In the rows, zero is written as 128.
One hidden turn or mirror swaps the rows below in pairs. Which row is each named row swapped with?
The rows were stretched afterwards, more along some directions than others.
vora: [123 134 140 113 123 112 110 120 130 146 144 148 136 114 120 120 131 145
 157 133]
Febo: [119 133 140 134 103 127 114  96 156 136 149 119 155 120 135  92 116 148
 138 119]
kise: [155 128 155  79 123 111 129 143  97 153 117 138 110 124 123  96  96 130
 159 153]
kanez: [160 125 138  91 112 122 121 147 124 133 128 127 135 123 125  88 101  99
 137 124]
siza: [166  90 106 111 110 122 125 137 140 140 117 140 128 115 133  72 145  91
 137 112]
rigo: [125 125 139  97 120 111 154 110 109 134 131 157 110  98  91  96 114 155
 134 166]
duza: [142 117 130 112 106 127 121 132 140 130 133 122 147 112 123  91  98  97
 124 121]
Fivuf: [127 124 146  81 118 108 164 122 102 123 131 134 112 101 109  80 111 149
 129 164]
serev: [115 129 135 102 115 110 144 114 110 133 143 154 113  97  95 107 116 158
 135 166]
kos: [140 160 163 120 120 127 130  99 134 123 119 143 132 124 141  90 134 159
 153 146]
Tid: [170 122 166 103 118 142 141 101 121 156  89 134 128 113 140  76 129 111
 153 129]
bogur: [166 148 134 118 149 117 134 100 107 152  98 142 122 111 130 126 129 150
 142 134]
gov: [158 103 105 123 133 100 114 134 131 137 110 145 117 116 123 116 120 142
 144 110]
vos: [142 124 152  85 117 117 145 134 110 125 128 100 120 123 138  91 102 145
 136 144]
mog: [159 148 150 118 125 125 161 110 109 144 110 140 130 123 115  90 155 148
 139 127]
zom: [162 127 146  91 116 115 127 142 115 141 125 135 130 124 123  87  97 108
 141 129]
piliv: [158 136 139 110 146 119 113 110 129 106 137 152 121 111 138 100 106 123
 148 154]
nizam: [137 128 147 106 137 105 122 129 120 152 139 132 122  93 131 134  94 163
 156 135]
lamo: [143 108 138 147 113 127 157  88 112 116 106 133 125  98 130  84 133 133
 135 121]
Rekoz: [153 160 156 115 136 127 120 118 115 146 131 106 144 129 152 141 121 160
 152 122]
dufu: [128  95 118  97 122 104 112 116 121 153 116 134 110 120 136 100 111 140
 153 144]
Vazo: [135 116 128 114 101 132 114 122 147 125 137 118 148 113 121  94  94 107
 125 127]
tunev: [115 161 145 133 138  95 142  96 116 122 138 142 128 128 122  92 102 170
 131 142]
muk: [125 126 144  89 112 110 166 114 102 126 133 140 107 101 104  77 117 152
 130 167]
vada: [160 134 119 122 147 111 131 105 116 151 102 142 120 106 121 132 127 150
 137 132]
Tige: [109 140 140 131 137 103 137  95 115 129 124 138 124 127 108 107  91 162
 134 139]
Samok: [139 149 120 124 122 108 113 140 149 106 161 133 137 140 165  82 134 134
 129 123]
kar: [155 123 131 113 143 117 111 109 138 109 142 142 129 100 137 103  96 117
 146 139]
tadeg: [140 122 150 120 113 107 127 108 115 152 137 159 102  86 109  87 136 137
 145 135]
toz: [155 120 141 101 112 127 122 135 127 136 119 125 141 125 120  92  93  99
 133 122]
nasid: [142 127 116 125 109 125 100 141 158 108 155 141 131 131 165  91 140 130
 141 118]
vuse: [164 101 107 117 135  98 122 135 121 137 100 150 117 116 125 107 126 134
 144 110]
biv: [116 104 154 117 120 119 129 108 122 139 109 123 125 125 120 101  83 137
 150 128]
boli: [173 141 138 114 134 128 142 100 114 153  91 149 126 105 135 110 138 140
 139 136]
Tos: [154 128 155  76 127 103 130 144  89 153 120 138 102 119 124  99 102 139
 161 152]
Seras: [160 165 166 108 139 125 129  93 124 117 125 154 123 123 136  83 126 152
 158 159]
lal: [145  90 102 136 122 130 126 102 131 125 108 131 122 108 133 103 126 103
 126 121]
Zes: [165  85 106 117 117 111 126 135 133 129 107 144 123 116 130  75 140 106
 142 105]
fizit: [140 128 148  82 119 121 148 139 112 123 135 108 119 123 133  94 103 152
 135 153]
nuruk: [130 164 137 129 139 100 132 104 130 113 145 137 130 131 140  91 106 168
 124 147]
vasem: [135 145 164 127 117 126 130  95 139 133 113 133 130 111 134  97 131 164
 153 137]
tipev: [155 138 150 137 119 120 163 102 105 133 110 140 130 112 123  84 153 149
 142 117]
fir: [146 117 127 120 138 116 113 107 136 124 144 135 128  85 131 119  90 124
 144 138]
siz: [159 122 120  90 133 104 131 164 125 153 121 139 118 133 147 111 149 136
 136 115]
viba: [139  89 111 141 113 128 134 101 130 110 110 130 122 107 142  92 124 115
 133 115]
mene: [156  88  93 114 121 126 125 135 135 127 103 140 122 128 147 102 143 100
 122 115]
zeni: [150  87  95 123 125 121 124 114 133 125 109 130 119 116 146 102 129 104
 125 120]
gop: [156 133 126 124 141 106 129 113 112 141 100 146 119 111 128 123 124 154
 148 122]
tute: [141 115 144 112 117 110 127 124 145 131 123 110 134 107 125  98 128 119
 122 113]
Fudev: [138 111 119 133 107 124  98 143 154 120 148 140 125 123 155 102 142 126
 147 108]
Benu: [123 119 135  91 117 106 161 118 103 131 136 148 106  90 102  92 116 156
 129 169]
pebo: [131 107 141 151 110 131 152  84 116 117 110 130 124  91 124  90 127 132
 138 127]

vuse pairs with lamo
vasem pairs with Fudev
siz pairs with Tid
tute pairs with tadeg
Fivuf pairs with zom

